(in the rows, 128 means zero)
runs of hidden systems:
seq 1, C (10 x 18):
[[155 131 120 190 153 143 163  36 129 112  98 104 147 165 153  98 110 165]
 [124 177 144 126  72 135 122 161 176 172 111  72  89 108 171 117  67 112]
 [127 109 162 140 182 154 139  93 116 156  76 129 119  93  81  61 151  67]
 [150 130 124  73 127 149 133 110 183 141 131 144 218 156 152 141  66  95]
 [102 100 128  81 114 107  99 208 135 157 148 163  93  77  89 124 142  82]
 [146  73 108 122 199 131 141 104 103  82 149 171 188 161 106 140 177 125]
 [105 135  84  89  74  98 119 175 143 103 161 131 117 142 163 203 102 172]
 [120 113 123 192 148 132 128 147  72  96 131 138  59  95  83 119 192 163]
 [148 170 126 156 127 147 152  71 108  90 122  87 168 187 177 166 117 174]
 [ 98 174 145 147  48 120 117 141 123 169 101 111  48  85 124 113  93 150]]
seq 2, W (10 x 18):
[[129 134 156 160 125 115 114  93  86 124 108 134 103 119  70  94 154 136]
 [151 140 145 111  92  99  95  73 139 120 152 122 157 156 151 138 124 157]
 [124 133 149 113  83 103 110 142 144 181 126 138  86  93 132  96 126 112]
 [169 129 114 114 170 107 146  78 149 141 120 130 148 134 138  84 150 105]
 [120 123 108  77 110 134 137 161 168 149 139 132 139 123 184 155  99 109]
 [130 119  99 144 175 158 164 163 127 140 108 149 109  94 102 100 137  96]
 [133 126 104 124 166 152 150 131 117  87 142 118 177 165 148 175 131 133]
 [ 82 117 123 147  99 154 131 185 101 127 126 142  97 113 111 160 106 143]
 [145 132 135 188 158 134 125 100  88  91 129 121 132 143  83 114 157 151]
 [106 131 157 118  71 104  96 117 111 114 141 102 133 160 152 172 116 156]]
seq 3, C (10 x 18):
[[139 137 118 115 134 175 133 113 161 167 159 126 104  72 216 123 149 136]
 [158 172  92  99 152 128 193 146 118 162  92 154 107 111 155 110 163 100]
 [ 96 153  64 127 166 159 172 132 104 176 155 146 158 123 129 131  83 116]
 [106 106 136 152 113 146 171 212  92 157 121 157 134 161 139 143 113 105]
 [110 127 107 149 148  86 144 141  87 102 108 121 149 181  56 133 106 119]
 [ 86  81 156 165  98 137  94 132 131 104 144 108 143 152 115 153  79 152]
 [160 118 184 144 100 101  98 139 135  79  90 104 101 141  96 122 158 133]
 [131 140 136 110 134 123  80  43 150 101 133  91 135 108 110 125 123 143]
 [159 120 168 112  85 158 100 117 170 145 131 146 105  83 177 117 147 139]
 [176 172 110  88 164 111 133 104 130 142 130 136 125 103 125  99 178 104]]
seq 4, Z (10 x 18):
[[124 144  97 151 121 153 146 185 148 138 179 104 150 153 192 166  86 142]
 [103 114 148 152 128 121 150 175 100 128  60 116  64 115  93 109 146 100]
 [127 124 123 160 136 152 120  78 131  76 123 108 182 170 101 152  79 158]
 [115 127 166 108  51 132 101 192 152 161 137 135 101 108 160 144 102 124]
 [141 100 169 130 146 111 105  63 111 101  82 134 126 125  63  89 162 113]
 [139 137 108  87  99 122 105  98 163 131 184 137 180 145 176 162  95 153]
 [136 115 140 107 123 115 126 161 135 172 118 151  68  69 132  86 177  96]
 [149 134 103 128 198 126 139  60 106  91 136 113 176 157 116 132 151 128]
 [111 153  80 106  95 141 152 191 141 168 160 147 107 107 185 162 102 139]
 [140 120 147 182 179 146 147 138  91 114  89 122  96 113  75  87 172 104]]
seq 5, N (10 x 18):
[[172 150 173 102  49  80 126 172 166 141  93 109  99 154 182 124 128 119]
 [106 161 107  97 169 114 128  68 125 172  98 111 120  86  64  74 103  75]
 [171  88 162  94 110 173 118 102 194 130 135 167 200 140 185 134 108 119]
 [152 156  89  77 151  87 149 223 133 138 126 143 112 119  98 129 155  69]
 [102  85  96 136 209 188 131  74 110 112 162 155 185 111 103 136 126 128]
 [162 108 123 139  92 131 142 218 137  83 151 155 124 163 182 184 158 166]
 [ 76 156  88 169 173 119 134 138  55 122 136  91  75 101  61 126 148 133]
 [117  94 168 179  85 166 119  63 115 101 128 126 144 154 179 154 116 200]
 [140 184 140 140  57  66 127 186 121 147 101 100  51 130 122 114 129 134]
 [ 93 129 159 139 145 143 106  16 110 169 112 101 143 109  95  78  98 111]]
seq 6, S (10 x 18):
[[117 134 102 116 125  93 106 155 143  72 122  97 101 126  82 155 117 139]
 [ 99  84 157 135 125 167  91  88 120  91 125 129 118  99 113 147 140 152]
 [173 161 147 115  83 116 112 108 128  95 115 140 107 126 134 139 163 165]
 [100 161 138 105 101 126  94  83 100 166 150 132 127 102 108 123 115 129]
 [157 120 152 138 115 145 143  93 124 168 132 165 143 131 178  99 151 136]
 [147 179  98 106 123  86 145 143 136 171 140 118 126 139 140 110 114 105]
 [ 92  90 117 138 166 157 151 126 130 168 133 131 144 123 145 111 102  97]
 [172 125 103 140 150 128 166 175 157 104 109 125 128 149 151 129 135 120]
 [ 87 133 106 116 150 130 122 162 119 113 125  99 126 121  85 152  97 102]
 [129  78 148 159 133 170 132 132 123  83 109 150 131 130 125 143 146 149]]
seq 7, G (10 x 18):
[[124 135 183 103  83 181 110 170 121 105 112 136 159 142 137 181 109 118]
 [116 113 143  99 105 110 106 124 103 114  98 177 126 115  38 126 129 117]
 [133 101 147 119 129 127  63 102 130 123 205 145 169 123 116 135 141 139]
 [139 121 134  98 100  56 110 148 118 138 149 135  88 130 155 129 186 132]
 [133 119  86 140 178  97 136  64 134 129 139 120 110 111 118  89 152 137]
 [142 150 114 135 124 147 140 129 150 145 156  96 119 123 215 141 130 148]
 [129 162 115 136 135 131 180 141 108 144  62 121  87 119 125 108 133 111]
 [119 137 119 152 148 186 143  97 126 134 128 130 176 138 122 130  76 130]
 [125 137 155 126  75 142 133 199 123 145 120 141 125 140 138 148 103 115]
 [119 102 136 139 152 114 126 123 105 113 107 143 146 145  54 110 124 103]]
seq 8, W (10 x 18):
[[147  98 178 128 146 138  82 116 148 145 170 127 172 128 126  99 139  92]
 [139  92 124  65 108  80 134 149 144 118 102 170 125 139 124 140 149 110]
 [126 123  67 110 165 129 111 115 163 126 169 140 120  77 102 116 118 130]
 [132 101 142 116 152 161 137 152 116 118 146 131 123 115 190 154 191 126]
 [108 161  71 113 128 116 170 135  95 109  92 140  93 123 112 158 127 151]
 [117 152 124 185 141 185 125 107 107 138 170 110 137 113 142 130 110 159]
 [135 143 174 153  92 118 147 160  80 129  97 117 114 172 149 140 154 132]
 [111 150 106 148 111  95 127  86 123 140 117 116 134 147  80 106  67 139]
 [150  99 187 157 106 140  92 131 160 146 154 115 147 136 157 100 121 120]
 [142 121 137  83 122  66 130 138 142 124  78 124 115 144 104 113 139  87]]
seq 9, G (10 x 18):
[[142 109 113 140 156  99 146  84 135 136  93 150 144 142  74  74 113 106]
 [128 111 127 111 126 146 106 147 181 144 179 110 168 132 180 145  91 113]
 [138 110 127  99 134 105 160 187 126 124  79 147  93 124 123 125 166  94]
 [131 126  80 118 185 153 128  87 136  89 146 135 174 124  92 142 114 134]
 [111 135 132 113  91 154 116 190 124 128 159 131  99 102 172 177 140 150]
 [137 143 127 150 152 118 143 112  68 100  94 141 106 126  62 115 173 131]
 [107 140 117 142 106 140  99  82 124 127 180 114 157 139 150 154  92 175]
 [132 126 171 156  77 109 125 168 114 156 107 128  62 116 141 102 154 131]
 [143 133 134 144 163 107 131  52 122 125 107 106 167 163  99  91 118 112]
 [116 107 130 107  79 131 121 138 184 163 146 126 124 122 196 136  79 135]]
seq 10, N (10 x 18):
[[103 167 139 161 115 139 111 144  67 163 176 110  77  91 145 131 167 151]
 [110 128 148 166 102 123 158  70  72 173 118 137 117 155 181 112 140 162]
 [148 167 117 168  76 100 149 135 154 185 128 120 102 138 154  84  77 144]
 [115 119 167 145 147 128 131 115 144 180 105  79 141 139 132  77  89  69]
 [161 110 124  97 127 109 159 108 181 117  72 141 172 172 128 113  88 100]
 [144 127 102  96 152 137 108 174 192 111 134 125 145 101  78 124  92  83]
 [129  81 149  90 178 161 116 134 122  81 120 139 170 129 106 159 166  91]
 [143 133  76  97 129 122 130 154 118  71 148 176 131 125 105 181 153 163]
 [ 99 121 127 153 139 163  93 153  89 115 186 129  97  82 114 153 165 155]
 [121 127 148 157 108 119 140 103  59 118 131 132 105 156 169 149 187 175]]
seq 11, S (10 x 18):
[[130 169 112 153  82  96 130 112 135 117 113  98 108 152 122 131  84 167]
 [111 111 187 151 111 155  92  96 144 154 124  92 124 108 132  98 104 112]
 [176 130 152 101 112 101 147  88 154 123  72 137 146 158 139 106 134 114]
 [125 140 108  82 114 125 106 123 173 155 150 142 161 111 107 121  68 102]
 [150  83 146 106 169 158 130 136 148 139 135 163 151 106 145 109 168  89]
 [144 151  62  79 149  96 157 158 124 109 131 153 135 142 119 159 141 122]
 [ 80 104  98 142 151 172 120 163 111 135 176 142 117  88 120 152 124 135]
 [151 131 133 166 148 134 154 153  86  88 119 120  98 141 145 144 198 153]
 [ 85 167 109 145  94 107 125 128  84 120 129  97 104 144 106 160  94 164]
 [122 100 186 197  99 166 110 104 120 139 125 118 109 119 141 102 124 155]]
seq 12, Z (10 x 18):
[[157  98 161 132  90 129 139  19 124 132  88 184 127 135 162  99 156 175]
 [193 210 115 101 106  76  94 116 174 168 181  97 136 125 148  95 121 120]
 [ 76  93 124  90 174 122 160  80 109 211 107 128 114 101 168  87 144  72]
 [214 144  71 125 172 129 191 133 175 101 107 165 176 165 144 116 130 121]
 [ 81 153  83 106 173 137 123 214 127 166 175  89 121  95 107 143  96  69]
 [106  46 133 161 169 185 184 148  86  90  71 176 137 146 119 148 156 126]
 [159 179  98 150  98 121 101 197 135  57 166 116 143 157  75 179  96 168]
 [ 33  74 181 161  96 153  89 138  74 153 141 113  76  91 119 141 128 138]
 [195 121 171 161  79 110 127  74 125  60  84 149 138 181 130 130 162 190]
 [106 187 124 101  67  77  62 104 154 174 184  77 100  98 130 120  82 138]]

runs to name:
seq 13 (2 x 18):
[[193 110 168 154 128 142 116 205 180 139 160 132 154 142 153 101 136  92]
 [ 73 102 113  68 159  68 123 127  96 107 103 104 123 143  82 156 140  85]]
 -> Z
seq 14 (2 x 18):
[[104  53 115 146 150 148 149 129 116 115 117 172 131 129 117 130 135 135]
 [175 163 117 136 121 122 105 165 149  83 162 118 143 142 114 151 129 147]]
 -> G
seq 15 (2 x 18):
[[134 109 130 101 147 152 108  80 182 136 129 117 124  81 152 109 125 116]
 [160 155 131  68 149 146 136 125 142 124 113 127 143 113 157 141 162  96]]
 -> Z
seq 16 (2 x 18):
[[113 146 130 165 105 127 105 129 102 135 161 124 135 137  94 130  97 150]
 [134 104 173 163 109 104 109 123 106 134 137 126 127 155 127 108 150 133]]
 -> W
seq 17 (2 x 18):
[[107  92 101 101 127  90 152 151 110 160 120 177  94 113 124 116 159 113]
 [164 134  83 157 182 133 130 120 135 112 182 132 162 135 118 116 141 139]]
 -> G
seq 18 (2 x 18):
[[134 112 140 151 115 121 154 185 127 107  78 128 101 146 113 128 129 115]
 [125 155 122 146 145 132 112  93 114  98 123 107 150 135  68 131 102 135]]
 -> N
seq 19 (2 x 18):
[[180 143 126  97 125 169 156 161 162 100  83 170 155 126 121 141 122 109]
 [ 93 146 110  71 148 158 110 149 115 122 135 135 152  99  78 164 107  92]]
 -> G
seq 20 (2 x 18):
[[152  93 167 198 156 168 158 216 135 109 109  93 105 143 172 124 162 107]
 [100 169  95  83 150 102 159  80 112  88  45  81 131 155  88 154  94 111]]
 -> C
seq 21 (2 x 18):
[[129  92 168 127 180 183 137 140  89  82 101 126 142 127 129 157 194 105]
 [132 172  72 116  99 122 147 139  93  85 135 165 134 147 108 190 121 184]]
 -> N
seq 22 (2 x 18):
[[146 154 137 155 103 137 109 102 110 172 168 161 126 102 124  94 133 149]
 [139 147 144 120 132  96 139 110 105 172 148 114 140 155 175 111 155 113]]
 -> S
seq 23 (2 x 18):
[[118 115 192  82  85 128 120 112 147 133  79  98 131 146 187 149 122 106]
 [160 117 128  97 115 129 129  93 171 138  76 185 128  93  84  81 115 108]]
 -> G
seq 24 (2 x 18):
[[ 86 133  75 124 157 143 113 218  72 121 215 153 118  99  97 181 161 137]
 [102  68 132 204 154 155 146 108  46  99 156 156 115 143 145 149 197 189]]
 -> N
seq 25 (2 x 18):
[[133 133 169 147 114 188 143 188 111 114 111 113 118 134 177 167 151 129]
 [124 170 129 152 113 111 145 145  74 118  85 132 112 145  54 123 118 128]]
 -> S
seq 26 (2 x 18):
[[115 107 163 172 109 123 140 140 124 141  82 113 111 149 108  97  99 114]
 [152 123 149 136 128 113 108 102 166  99 114 100 162 159  99 114  95 117]]
 -> W
seq 27 (2 x 18):
[[132 196 134  69  94 109  94 104 151 190 166  95 148 118 167 122  96 105]
 [124  68 145 125 136 124 138 118 127 196 126 192 100  87 134  63 165  97]]
 -> C
seq 28 (2 x 18):
[[145 153 128 120 116 174 115  92 126 124 143 157 141  94 125 137 129 154]
 [150 166 149 115 104 135 123 144 102 155 151 145 126 121 151 133 160 125]]
 -> C
seq 29 (2 x 18):
[[165  99 135 122 158 191 153 146 171 142 137 161 189 133 172 122 117  94]
 [110 152  93  48 130  90 139 189 119 141 116 136 121 122 106 157 129  75]]
 -> C
seq 30 (2 x 18):
[[110  44 147  86 111  95 139  96 140 112  58 188 159 163  83 121 106 105]
 [206 149 105 114 129 102  70 147 196  85 178 146 148 105  63 108 129 131]]
 -> N
seq 31 (2 x 18):
[[137 111 108 140 144 108 127  93 152  72 104  94  89 122 134 131 149 160]
 [122 161 126 119 117 162 114 117 157 120 130  78 105  95 170 152 111 142]]
 -> Z
seq 32 (2 x 18):
[[122 137 159 165 143 109  91 121  67 136 191 107 165 166 101 127 149 128]
 [108  71 139 145  78  68 141 128 118 148 121 147 103 170 167 126 129 154]]
 -> S
seq 33 (2 x 18):
[[ 77  20 139 146 116 139 132 169 114 105 105 178 102 125 108 145 132 137]
 [193 177 122 177 138  98 106 117 108  64 152 110 125 150  78 122 173 170]]
 -> N
seq 34 (2 x 18):
[[ 94 132 162 131 107 165 107 144  92 144 150 117 123 112 145 154 134 126]
 [153 138 140 160 110 117 157 116  92 132  96 157 114 146 116 107 152 146]]
 -> S
